In the data rows, 128 means zero.
Some points, one per row:
[128   0 230  13 132 255   0 255]
[144   0 222 101  94 255  39 163]
[155   0 180 133  90 253  30 115]
[138  82 148 133 112 130 113 137]
[147  99 130 146 136  78 143 138]
[131 116 145 141 127  92 154 141]
[135  96 157 140 140  75 173 148]
[137  93 147 146 146  66 178 143]
[129 115 154 145 143  74 164 149]
[126  95 144 147 146  71 163 139]
[132  97 131 143 141  69 152 141]
[151  75 174 134 146  89 166 138]
[152  87 156 133 147  60 159 141]
[150  88 152 144 152  59 168 143]
[158  74 154 142 145  47 178 142]
[167  46 187 123 157  44 170 131]
[118 141 121 126  32 255   0 191]
[ 85 211  69 141  11 255   0 206]
[ 58 247  39 159 100 140 107 142]
[ 88 206  80 128  98 160 103 135]
[ 93 203  83 122  94 143  92 134]
[ 85 215  67 128  91 180  74 138]
Here are 10 more points, each followed by its number:
[ 98 212  97 128 117 147 133 144] 0
[120 181  84 120 104 148 116 138] 1
[116 183  97 116 114 138 121 116] 2
[110 181 103 128 118 165 101 112] 3
[111 169 103 114 103 200  99 124] 4
[108 182  90 121 105 165  99 119] 5
[117 189  78 121  61 242  20 164] 6
[103 168 101 120 154  52 155 146] 7
[109 183  97 124 122 114 132 136] 8
[118 180  91 113 100 167  98 134] 9
Which three of these numbered points are nearest to each point below, ignoring the 2 directions in which the first points spread most? Their numbers follow each, nearest first.
[177  71 201 109 211   0 236 121] > 0 8 2
[121 141 125 135 145  89 147 135] > 8 1 9
[166  81 173 123 205   0 213 119] > 8 9 7
[119 169 102 124 121 190 114  83] > 4 3 5
[114 145 116 124 123 166  92 101] > 3 5 2
[113 169 100 117 116 147 115 111] > 5 2 3
[138 119 117 139 132 106 129 129] > 6 1 9
[117 132 127 122 135 107 137 132] > 8 5 9
[116 186  90 112 137 110 136 121] > 2 9 8
[110 180  93 112 128  76 154 131] > 8 7 1
[122 170  90 123 105 145 101 114] > 5 2 9
[106 170 125 115 120 149 129 118] > 4 2 3
[117 129 133 139 142  95 148 132] > 8 5 0
[122 137 121 134 126 100 132 134] > 8 1 9
[134 142 126 125 146  92 160 131] > 8 9 1
[143  68 184 139 117 131 132 121] > 5 3 4
[159  77 155 153 155  15 182 154] > 6 8 7
[104 175 105 114 135 140 120  85] > 3 5 2
[125 163 103 124 111 170  93 112] > 5 3 2
